M: 3 groups of rows, each row roughly a mix of its group's hidden directions
M (108 x 10)
[[  2  15  -8 -17  17 -12 -10 -10  34   0]
 [ 10   5  -4  17 -14  -4   6 -36  19   2]
 [ 11   2  26  11  -3 -11  25 -20  -4 -18]
 [  4   3   5  25  38  -7  -5   7  10  -3]
 [-11  -6 -10   6 -26 -11   1 -16  16  28]
 [ -8  -6 -26   3   1  -9   9 -31 -10 -19]
 [ -4  21  -9 -12 -10   6  24 -21 -17  15]
 [ -3 -23  22   6  12  -1 -29   7  15  -8]
 [ -6  27  20 -19 -13  -9   8 -14 -19   5]
 [  2  -3  -1  15  -4 -19  37  -6   7 -16]
 [-10  -9  39   4  -3  -7   9  14  15   7]
 [ 20  10   4  20  -8  -7  28 -18  15   8]
 [  8  -3  15  14   4   0 -15  28 -29  -5]
 [-21   1   7 -10 -19  -2  -6  30  -4 -22]
 [-26 -13   0  -6 -11  15  20   1  27   4]
 [-10  28  -7   4 -21  17  -6 -21   2 -16]
 [ -5  10 -16 -38   5   9   8  -6  11  16]
 [-15  10  15  -6  -1  14   6  -6 -35  17]
 [  3  19   5  -7  -3  17 -28 -16  16  18]
 [  9   9 -22 -17  -7  20   7 -27  11  10]
 [  0 -10   1 -31  21  17   5 -19   0  13]
 [-17  30 -10   4  -1  14  -5  -3 -10  27]
 [  5  32 -25  17 -12   2 -15   2   0  -9]
 [ -4 -19  16  13 -10   9   3  21 -18 -24]
 [  1  27  32  -5  11  -5  20  -8   3  -1]
 [ 19 -24  -8  -8  23 -10  11  14  -9  16]
 [-24 -20  -3   7  -9  -6  -1  11  27  19]
 [ -4   5 -21   6  10   1 -20   6  36  -3]
 [  0   9  -3  19  25  -1  -7 -18  -7  30]
 [  3  11  -2  14   3 -29  27 -14   5 -16]
 [  4 -46   2   8  -7  -8  -3  -1   1   7]
 [-17   6   3  -5   2  -4  -7 -15  40 -10]
 [ 18   2  21  10  11 -19   4  -6 -30  -9]
 [ -2   1 -11 -18  -1  31 -22 -17 -12  -5]
 [ -3   7  -3  30 -20  -3 -23   1 -21  -8]
 [ 24   5  10  13  -7  -5  30  -8  -2 -20]
 [-16   8  15 -28 -18   1 -11 -21 -11   6]
 [ 12 -22   1 -15  29 -10   6   6   7  22]
 [-14 -33 -16   6 -14   5  22   3   9  -5]
 [  4  -1  -3  13 -12  -4  36   6  26  -2]
 [-16 -19  22   8 -14  -9 -16   2  23  11]
 [ 16  -6   3 -12  17  20 -15  11  24 -18]
 [  4  11  21 -12 -23 -11  17   7 -13 -22]
 [-10 -21 -25   5 -14   2   5 -23   5 -20]
 [ 10  10  14   5  -3   9 -19  38   3   1]
 [-24   0  -5 -15  19   3 -14  25  16  -7]
 [-24  -6   6 -14  -5  15  -5  23  25  10]
 [ 16 -18 -21  11 -18   3   7  16  18 -18]
 [ 19  18   3  -8  20   1   5 -30  18   7]
 [-20 -17  22   3   3 -25   0   4  -2 -23]
 [-14   0 -16 -14  -4  17 -24  19  19  12]
 [  6  22 -24  -9  -6   4  27  -8 -17   7]
 [-14  -3 -13  -3   8 -10 -32  -2  28   3]
 [ -7   2 -18 -18   9  12 -33   7 -18  -2]
 [-16   7 -18 -20  -5  11  -9 -14  -1  30]
 [ -9  -2   9 -36   9  -7   8 -13 -15  18]
 [ -3  19  -4   7  -8 -18  10  17 -18  29]
 [-14  -6 -16  -4  25 -11 -18  -3   9  27]
 [-10 -26  -8  -5   9  -3  -7  31  13 -16]
 [ 14  24 -31  12  -7   3   0   9 -10 -15]
 [ -7  -8  21 -15  -6  34   0 -20  -7  -2]
 [ 13 -28  -9 -20  15   9  11  -9  21  -5]
 [-12 -18   7  -4 -17  -4  16 -24 -13  24]
 [-25   6  16  -2   5 -24 -16   6  24   1]
 [ 18 -14  10  11   1  -8 -19  26 -16  16]
 [ -1  -2 -29  -9   3 -13  23 -16  22   1]
 [ 10  -1  24   1 -19  20 -15 -19  16  -8]
 [ -5 -13 -28 -10  -5  22 -21 -13 -12  -5]
 [ -5  22 -14   7 -30  25   3   8  -1   0]
 [  3 -27  -2  -3   2   9  23  18 -25   4]
 [  1 -29  17  -1  15  10  -6   8   4 -28]
 [-13 -28  12   8  -1 -11 -12 -28  -5  13]
 [ 10  -7  -6 -11 -14   2   2  12  28 -31]
 [ -7 -25  30 -10   1  14 -13 -11  15  -2]
 [  1   1  22 -10  15  10 -15  -3 -31  16]
 [ -4   1 -15   2  -2   3 -15 -24  33 -13]
 [-10  -3  -1  33  13   1  -3  30 -11  -2]
 [  1  12 -32  -1 -20   4  19 -14  13  -9]
 [ 15  12  22   3 -12   1 -14  21  26  -3]
 [ -5   0  -3  -1  -3 -19  30   5 -25  21]
 [ -2  -8 -22  -6   5  19  -2  22  27 -12]
 [ -5 -21   8   1  -9   2 -34 -18  -8 -14]
 [-11  21   4  12 -15  -1  13  11 -21 -27]
 [  0  -1 -26  -3   6 -18  34  -4   2 -13]
 [  7  11  18   6   7 -16  34  20   2  -1]
 [  0  14  -8   6  -2  -6 -21   0  27  30]
 [ 15 -22  -8   7  10   8  12  22  15 -23]
 [ -8  -8  10 -15  -4  11 -18  -9  -9 -36]
 [ -2 -24  12 -33  19  -5   3 -11  -6   3]
 [ -5  -6  -3   5 -25  28   8  21 -11 -16]
 [  2  15   3   6 -12  -6  28  26 -20  -5]
 [ -3 -21 -26  17  -8 -19  20  -3   3  -9]
 [-17   1   1 -13   0   2  20 -36   7 -13]
 [ 25  -7  13   5  10  12  27 -15 -18   1]
 [  4  35 -29   8  -4  -5   5  -5 -12   1]
 [-13   1  17  -4 -22  15   8   8 -32  -5]
 [  2 -21 -15 -10 -12  30 -20  12  -7  -2]
 [ -9 -14  17  18  -9  -8 -23  10   2 -27]
 [-10  11 -21   2 -19   1   5 -35   9   4]
 [ 18   2 -21  18   7 -14 -19  19 -10  14]
 [  7 -24  18 -17   9   4  21  10 -20  11]
 [  0  27   1 -17   1  24   2  -4  17 -21]
 [-17  17   1  -9  -4   5  -7   6  39   9]
 [ -3 -18  25  12  11  -2 -33   6   3  -6]
 [  3  32  12  -1  31  10  13   0   3  -1]
 [ -5 -16  17 -10   7 -32   6  18 -13 -11]
 [-10 -17  -3   0   5 -14   9 -36 -14  15]
 [ -9   9  28  -5   3  11 -12  -8  11  31]]

one row of each group, then the others: which group is each in?
[ 20   7  13  -9   5  25  19   2 -26  -3] => D
[-17  19  13  12  10 -12 -12 -19 -26   2] => K
[ -4 -22   0 -38  -1   3  -7  -5  15 -11] => B

[-16 -16 -21   1 -17  10  -6   6  30   6] => D
[  7   0  10  18 -28  25  -5 -10  -6 -18] => B
[ 15 -11  12   8 -16  16 -22  10  11  24] => D
[  0  -7 -16  19  26   3  -3  25  18  -3] => B
[-11   9  13   0   8  13 -21 -19  16 -27] => K
[ 20  16   0   6  13 -31  21   6   8  -2] => B
[ -1  13 -29   7 -28   3  14  -8   8 -14] => K
[ -3   4 -15  -2   5   6 -26 -17  33   4] => B
[-10  11  25  -6 -19  12   1 -11 -30  -1] => B
[  2 -33  15 -20  15   5  14  -3  13  -4] => K
[-18  -9 -30  -6   5   8 -10 -24  -9  15] => D
